One turning vector, and how many ticks it has turned
The counts run from 0 to 473.
[ 1.38  0.48 -3.18 -2.02  0.03  7.85 -2.45 -1.77 -3.37  1.41  0.15  1.22
 -0.19 -3.47  0.55 -0.70  0.90 -0.02  1.27  0.32  2.80  2.23  1.49 -2.00
 -0.46  1.36 -1.46 -1.30 -0.45  4.12  1.33  1.63] -> 219
[ 0.18  2.04  1.96 -0.57 -0.90  4.88  3.13 -2.65  0.58  1.20 -1.11  0.74
  1.53 -2.47 -2.45  2.19 -3.82  1.35  3.20  1.31  2.38  0.69 -0.53  1.12
 -1.30  3.18  5.24 -1.15  0.87 -3.09  1.44  0.05] -> 135
[ 1.00  1.54  3.34  0.20 -1.35 -3.75  1.26 -4.37 -0.35  1.49  0.00  1.82
  1.28  0.16 -2.55 -1.04  1.70 -0.88 -1.18 -4.31 -0.02  3.05  0.23  2.27
 -1.26 -0.46 -2.94  0.00 -3.34 -2.98  4.66 -3.45] -> 44
[ 1.17  3.95  1.38 -2.35 -1.00  2.38  1.08 -1.27 -1.03  2.93  1.17  1.53
  1.05 -2.64 -1.65 -3.16 -1.50 -1.32 -0.81 -2.30 -1.93 -1.98 -3.02 -1.25
  1.25  5.34  3.86  2.01 -1.83  0.67 -3.70 -1.91] -> 337
[-0.51  3.41  0.19  0.35  3.44 -4.73  2.46 -1.26  1.50 -1.23  2.44 -1.85
 -1.44  1.74  3.12 -3.67  0.21 -0.72 -0.45 -1.39 -4.08 -0.93  0.71 -0.11
  0.47 -1.55 -1.65 -1.17  3.43 -0.29  3.07 -4.05] -> 169
[-2.01  1.76  2.52 -0.79 -1.53  3.34 -2.28 -0.88 -1.38 -1.44 -3.04  6.03
  0.38 -0.01  0.94 -4.86  0.19  3.81  1.28 -1.01  0.11  0.02  2.24 -2.32
 -2.00  1.00  1.71  0.58  3.23 -0.02  2.83 -1.96] -> 237
[-0.57  0.18  3.13  1.09 -1.68 -0.31  1.62 -4.34  1.09  0.31 -0.65  2.11
  0.46  0.16 -1.11 -2.08  1.11 -1.28 -3.24 -2.49  0.72  5.59  0.46  2.38
 -3.40  0.76 -1.84  0.61 -1.30 -3.46  2.64 -4.71] -> 39
[-1.14 -0.71  0.54  0.22  2.75  2.17  4.00 -3.42 -2.93 -1.41  1.56  1.31
  0.62  1.82 -1.83 -2.20  1.97  0.21  0.79 -1.16 -2.73  3.79  1.62  3.07
 -1.21  3.30 -0.22  1.60 -1.13  1.93  0.96 -6.27] -> 30
[-2.25  1.48  6.04 -0.05  2.39 -1.85 -3.17  1.90  0.10  1.00  1.79  0.49
  2.70 -3.75 -3.16 -1.91 -1.32 -1.51  3.06 -1.12 -0.23 -0.90 -1.18 -1.58
 -2.40 -0.30 -2.19  1.46 -1.16  4.50  0.38 -1.15] -> 317
[ 3.13 -3.01 -1.79 -3.59 -1.97 -0.76  0.20 -2.21 -0.61 -1.66  0.88  1.65
  3.14 -0.46 -0.42 -0.59 -2.25 -1.27 -0.17 -0.89  0.03  2.89 -1.12 -1.63
 -0.61  1.06 -5.77  3.26 -1.04  0.27  4.19 -4.33] -> 430
[ 2.84 -4.18  0.95  1.78  0.11  2.55 -0.87 -3.28 -1.78 -0.78  3.94 -3.00
  0.10 -5.03  2.70  0.68 -1.20 -0.96  0.22  0.99  1.15 -1.98 -3.42 -1.11
  0.28 -1.00 -0.21 -0.70 -4.27  1.95 -1.20 -1.35] -> 201
[ 0.65 -2.96  3.27  2.11 -0.82 -2.68  0.59  0.26  0.16  0.37  1.63 -3.90
  0.46 -2.85  0.67  0.74  0.54 -2.62 -0.44 -5.80 -1.91 -2.82 -2.52  1.16
  3.04 -1.12 -2.89  0.35 -2.65  2.58 -2.35 -1.57] -> 190
[ 0.88  1.48 -2.15 -1.33 -0.43  7.74 -2.98 -1.89 -2.58  1.96 -0.30  1.20
 -0.08 -3.70  0.85 -1.04 -0.21 -0.58  1.14 -0.73  3.92  2.27  1.38 -1.27
  0.03  2.07 -1.50 -1.63 -0.44  3.43  0.10  1.82] -> 218
[-0.93  2.40  5.05 -1.23 -2.11  1.31 -2.44  0.89 -0.68 -1.89 -2.83  3.69
 -1.09  1.22 -1.33 -3.87 -0.40  3.40 -2.79 -1.21  0.29  0.04  0.99 -1.91
 -3.22  0.58  2.27  0.11  1.79 -1.31  4.13 -1.88] -> 242
[-2.78 -2.59  2.60 -0.34  1.26  0.36 -2.05 -0.15  4.95  0.23  1.80  0.45
  2.01 -3.61  1.88 -0.76 -2.19 -3.32  1.46 -0.17  0.52  2.88  2.85 -1.99
 -2.59 -2.88 -1.99 -0.72  3.13  3.53  1.13 -1.94] -> 307
[ 1.76 -0.07  1.21 -1.85 -3.15 -0.87 -2.50 -1.15  2.14  3.68  1.86  2.13
 -0.13 -3.46  2.44  0.93 -2.16 -2.88  1.54 -2.62 -1.80 -2.23 -0.98  0.79
  3.09 -1.31  0.50 -5.32  2.41 -3.82  0.03 -1.20] -> 65
[ 0.49 -0.03 -1.26 -2.34  1.54 -1.13 -5.06  2.95 -2.02 -1.16 -0.61 -1.32
 -3.36 -2.08  2.33 -0.34 -0.19 -2.96 -2.27  1.81 -0.50 -3.52 -2.54 -2.80
  1.82  0.70 -3.01 -5.39 -1.66  1.74  0.99 -0.30] -> 81
[-1.46 -2.22  1.67 -0.18 -0.77  0.60  0.49  0.77  1.63 -2.66 -1.94  0.36
 -0.91  0.46  2.51 -1.58 -2.63 -0.39 -5.51 -2.99  0.29  1.34  3.07 -4.64
 -0.23  1.51  1.14  0.61 -1.32  6.39 -1.54 -0.17] -> 102
[ 1.16  1.03  1.98  0.51 -0.62 -3.48  1.84 -4.60 -1.11  0.72  0.57  1.72
  0.86 -0.02 -2.21 -0.73  2.02 -0.61 -1.02 -2.91 -1.07  3.45  0.22  1.24
 -1.76 -1.01 -3.04  0.13 -3.27 -2.51  5.56 -3.88] -> 43
[-0.54  2.57  0.96  3.04  3.80  5.04  0.43  3.26 -2.28 -3.75  0.42 -4.01
 -1.98  0.28 -0.90 -0.42 -0.79  0.12  4.51  1.51 -0.18  1.14 -1.51 -0.64
 -0.73  2.63  1.75 -1.21 -0.90  2.69  1.84  0.12] -> 10
[ 1.15  1.53  0.50  0.79 -0.25  3.11 -3.18 -2.76 -1.78  0.88  1.54 -0.90
  0.99 -3.68  1.29 -0.11 -1.51 -3.25  0.32 -1.70  4.31  1.34  0.28 -1.47
  2.15  2.05  1.41 -2.96 -6.18  2.38 -1.82  2.09] -> 210
[ 0.35 -1.05 -3.14 -5.06 -0.21  5.05 -3.02 -1.24 -1.74 -0.83 -2.00  3.20
 -0.04 -2.05  0.44 -2.38  2.73 -0.44  1.39 -0.37  0.10  1.95  2.70 -3.30
  0.31  0.45  0.37  0.33 -0.66  3.21  3.97 -0.71] -> 226
[-0.04  1.07 -3.14 -0.73  2.04 -0.84 -1.84  2.45 -1.22 -1.32 -1.46  0.03
 -4.01 -0.73  5.29 -2.49 -0.36 -2.22  0.98  0.42 -1.16 -2.66 -1.75 -3.67
  2.47  0.99 -3.06 -3.88 -0.67  3.89  0.14  1.04] -> 86
[-2.07 -2.61  1.96  0.06  2.17 -0.14 -2.15 -0.24  4.32 -0.41  2.25  0.66
  2.11 -4.13  1.30 -0.50 -1.49 -3.31  2.14  0.56 -0.64  2.53  2.38 -3.12
 -2.76 -3.30 -1.83 -0.36  2.45  3.97  2.22 -2.59] -> 308
[ 0.85  0.75 -0.96  0.80 -0.16  0.77 -4.07  1.30 -2.14  1.84  1.76  0.99
 -1.43 -3.97  2.70  1.85 -1.51 -1.00  0.81  2.01 -1.61 -4.16 -2.04 -1.05
  1.14  0.02 -2.35 -6.82  3.23 -0.74 -0.68 -2.14] -> 73
[ 1.54  3.10  0.95 -3.06  0.08  1.11  1.27 -1.31 -1.54  2.52  2.08  0.94
  0.83 -2.83 -2.19 -2.67 -1.03 -1.11 -0.47 -1.85 -3.07 -2.30 -2.80 -1.76
  1.85  4.63  4.08  2.49 -3.13  1.24 -2.64 -2.10] -> 336
[ 0.99 -0.43 -0.78 -1.61  1.06  1.93  1.09 -2.99 -0.31 -3.16 -1.07 -2.42
 -0.93  0.08  2.02 -0.19  2.32  3.93 -4.20 -2.22  0.94 -4.04  2.75 -0.63
  2.35 -2.09  0.72 -1.04  0.73 -2.71  5.77 -0.15] -> 367
[-0.88  3.59  1.39  0.02  3.89 -5.56  2.24 -1.28  0.98 -1.08  2.50 -2.20
 -0.61  2.25  1.92 -3.40  0.09 -0.76 -1.42 -2.38 -3.68 -1.75  1.54  0.40
  0.93 -0.94 -1.59 -1.42  2.69  0.30  2.74 -4.09] -> 170
[ 0.76  0.36 -2.22 -1.11  1.10 -0.13 -4.64  2.60 -1.76 -0.66 -0.39 -1.02
 -3.55 -2.49  3.49 -0.20 -0.10 -2.88 -1.14  2.40 -1.16 -3.05 -2.92 -3.25
  0.99  0.00 -3.38 -5.34  0.13  1.07  1.04 -0.39] -> 80
[-2.05  1.14  2.80  3.04 -0.35  1.62  0.29 -0.65  1.87 -0.94 -1.69 -1.57
 -0.80 -0.13  2.26  0.82  1.13  1.94 -0.19 -4.91  0.50 -1.79  5.12  0.40
  2.99 -2.61  3.21 -4.37  3.36 -1.46  2.83  0.47] -> 376
[-3.20 -1.64  1.16 -2.64  3.15  2.09 -0.39  1.90  1.57 -0.29 -1.81  1.19
 -3.74 -2.67  1.08 -0.68  1.26 -1.12 -4.77  0.90 -1.89 -5.20 -1.33  0.39
  0.07  3.24  1.93 -3.09 -1.65 -0.87 -1.22 -0.99] -> 470
[-2.15  4.60 -2.21 -1.46  0.64  1.91  0.92  0.12  0.96  1.38 -3.69  0.07
  0.44 -1.62 -2.33  1.00  0.83 -3.50  2.74  1.22 -0.64  2.85  0.43  1.53
  1.04  3.29  0.74 -3.32  2.91 -4.22  2.93 -1.73] -> 148
[-0.91 -0.15  2.37  3.34  1.30  0.94  0.27  0.29 -1.55 -1.22 -0.08 -2.27
 -1.10 -0.40  0.34  3.00  1.85  3.44  1.22 -2.61 -1.22 -2.48  4.20 -0.59
  1.94 -3.84  1.88 -4.75  3.02  0.89  4.11 -0.88] -> 379
[ 1.35  2.61  3.16 -3.90 -1.22  1.03  0.09  0.13  1.96  2.34  0.77  0.51
 -0.55 -3.35 -1.48 -3.97 -1.77 -3.18  0.57 -2.54 -1.74 -0.56 -4.48 -1.35
 -0.48  3.21  3.45  3.06 -2.76  1.45 -1.64  0.29] -> 331
[-1.68  2.13 -1.34 -4.19  4.16 -0.20  0.97 -0.35 -1.40 -1.34 -1.15 -1.69
 -0.23  1.00 -1.02 -1.71  1.89 -0.32  0.06  2.80 -1.55 -1.50 -0.69  3.06
  0.11  2.24 -3.06 -1.46  4.54 -2.03  4.14 -4.56] -> 157
[ 0.02 -1.25  2.30  0.28  0.50 -0.23  1.96 -4.42 -1.55 -1.03  1.01  1.58
  1.06  1.05 -2.63 -1.53  1.70 -0.06 -3.61 -1.24 -0.71  4.47  0.92  2.11
 -3.38  0.97 -1.71  0.92 -2.07 -1.07  3.30 -6.28] -> 37
[ 2.53 -1.03 -0.92 -1.61 -2.10 -0.21  0.41 -2.46  1.93 -1.24  1.18  3.99
  3.48 -1.61  2.36 -1.59 -3.02 -0.95  2.94 -2.43 -0.39  1.19 -0.45 -2.48
  0.44  0.40 -4.32  2.95 -0.86 -2.71  4.18 -2.66] -> 435
[-0.12 -0.18  1.29 -1.20 -0.63  2.08  0.30 -2.52  2.06 -2.39 -2.01 -2.14
 -1.06  0.00  2.30 -0.80  1.15  2.48 -4.62 -3.92  2.48 -2.93  3.81  0.38
  2.56 -1.67  1.84 -1.77  1.42 -3.68  4.22  0.93] -> 369
[ 1.42  2.62 -1.71  2.10 -0.04  5.06 -1.83 -2.77 -2.00  2.05  1.52  0.40
  0.14 -4.45  2.75 -0.49 -0.95 -2.24  2.92 -0.97  3.28  2.24  0.25 -2.63
  1.44  1.64  0.00 -2.59 -3.79  3.11 -0.92  2.01] -> 212
[-1.66 -3.03  4.14  1.80  0.67  1.14 -1.68  2.71 -1.78 -2.01 -1.47 -4.43
 -2.79 -0.87 -1.59  3.13  2.47  1.15  0.33 -0.40 -1.13 -1.32  0.50  1.39
 -0.41 -3.32  1.05 -4.74  2.08  2.02  3.42 -1.29] -> 386
[ 0.59 -0.11 -0.77  1.11  0.49  1.33  1.36 -2.16  1.49 -2.42 -0.70 -1.65
 -1.52 -0.45  3.03  0.82  1.92  2.48 -0.85 -2.92 -1.04 -2.13  4.13 -2.12
  2.61 -4.15  2.75 -2.81  2.06 -1.97  5.99  0.14] -> 372
[-2.27  2.02 -0.09 -4.67  4.10 -0.52  0.11 -0.45 -0.64 -1.51 -1.46 -1.94
 -0.20  1.38 -1.06 -2.42  1.45 -1.23 -1.47  1.84 -0.76 -1.61 -0.20  3.74
  0.01  2.61 -2.73 -1.83  3.86 -2.70  3.47 -4.42] -> 158
